Where one turn sends some rows of the set: a few examples, then the rows asked
q951: [-11 -15   1  23   0   7  -6 -15 -17 -12  -6 -17  15  23   8  -5  -6  -3
 -11   7]
q879: [ 10 -14   8   1   7  -4  -5   1  -8   7   7  10  20   6  -3  -4 -12  10
 -14  -6]
q766: [  6   2   0   1 -19  18   5  -4  -3 -15  -3 -17  15  23  14  -4  -5 -10
  -1   9]
q858: [  1  -8   2   3  -4  22 -15   0  -5  13  17 -20  -5  18   5  -3 -10  -1
   3  -3]
q201: [ 11  -2  32   8  -2  13 -12   0 -18   3  14  -9   4  21  14  -1   2  12
 -10  -5]
q487: [  5 -14  31  17   9  -9 -15  -6  -1 -10  10  -7  20   6  12 -17   1   5
   1  -4]
q284: [  3  -7  14  15 -11  14  -2  -2 -17   2  12  -8  -5  24  31  -6   2   3
 -20   5]
q387: [  1 -16  13  31   5  -6  -4   2   8 -19   8  -7  17  -3   9  -8  -1   1
  -2   0]
q300: [-17 -10   8  14   0 -18 -14   8   5   3   2 -12  11  15  -3   8  -7  -3
  -2  10]
q821: [ 19 -21  16  13  -6 -13 -10   5  -4 -11   5  11 -11  17   5  -9   2  -6
   2 -12]
q61: [ 16   0  10   9  -1   1   7  -4  -1 -29  11   0  16   1   2 -12   0  -6
 -14   9]
q187: [ -2  20  10  16  -9  -7  -8   7  17 -10   3 -11   5  16  17  -4  -2   1
   1   9]
q372: [ 13 -17  19  13  -1 -11  -4  17 -17  -7   2  -1  -3  31  20   0  -7   0
  -3  10]
q306: [-12  -7  11  10  -8 -16 -17  -5  -1 -15  17   0   6  11  -6  -9  20  -8
   4  -5]
q454: [  3  -8  -1   0 -23  27 -10  -5  -4  -2  13  -9  -3  16  15  -8  -7  -1
 -13   7]
q582: [ 19 -23  15   8   3 -11 -15  -2  -1   2  15  -8 -12   8  -1  -8 -10  -7
   4  -2]
q822: [  5  10   2   1 -11   2   6   7   3 -15   7  -5   1  22  26   1   4   2
   7  17]
q455: [  2  -6  16  -4   3 -10  -3 -10  -6   7   0   2   8  16 -15  -5 -13  -6
 -12  -6]
q812: [ -4   9   1   1  -8   9   2 -15   6   0  -7 -19   5  22   1  -6   2  -9
  -1  -6]
q252: [ 15  12  17  14 -13  -5  -5  11  -7 -10  27  -7   0  11   9  -5  16  -6
  -7  -2]
q281: [ -7 -16   1   3 -24  -8  -5   0  14 -12   8  -3  -6  18  17 -19  -2   3
   8   7]
q742: [-19  -9   5   6 -13 -11  -3 -10   2 -10   7  10   9  14  -2 -13   3   7
   6 -11]
q310: [ -2 -14  -6  -9  -2   6  -4  -1 -12   3  25   8   0  11   1  -6   5   7
 -14   5]
q555: [  7  12   4  12  -1   8   6   1 -16 -12  24   1  -1  16  23  -6   9  -3
 -12  10]
q276: [ -5 -21  -5  21  -3 -11 -11  -1 -12   0  -1 -11   2  17  -6  12  -6  -1
   2   1]

q201 moves to q252
q300 moves to q455
Now find these:
q284 moves to q555
q276 moves to q879
q281 moves to q951

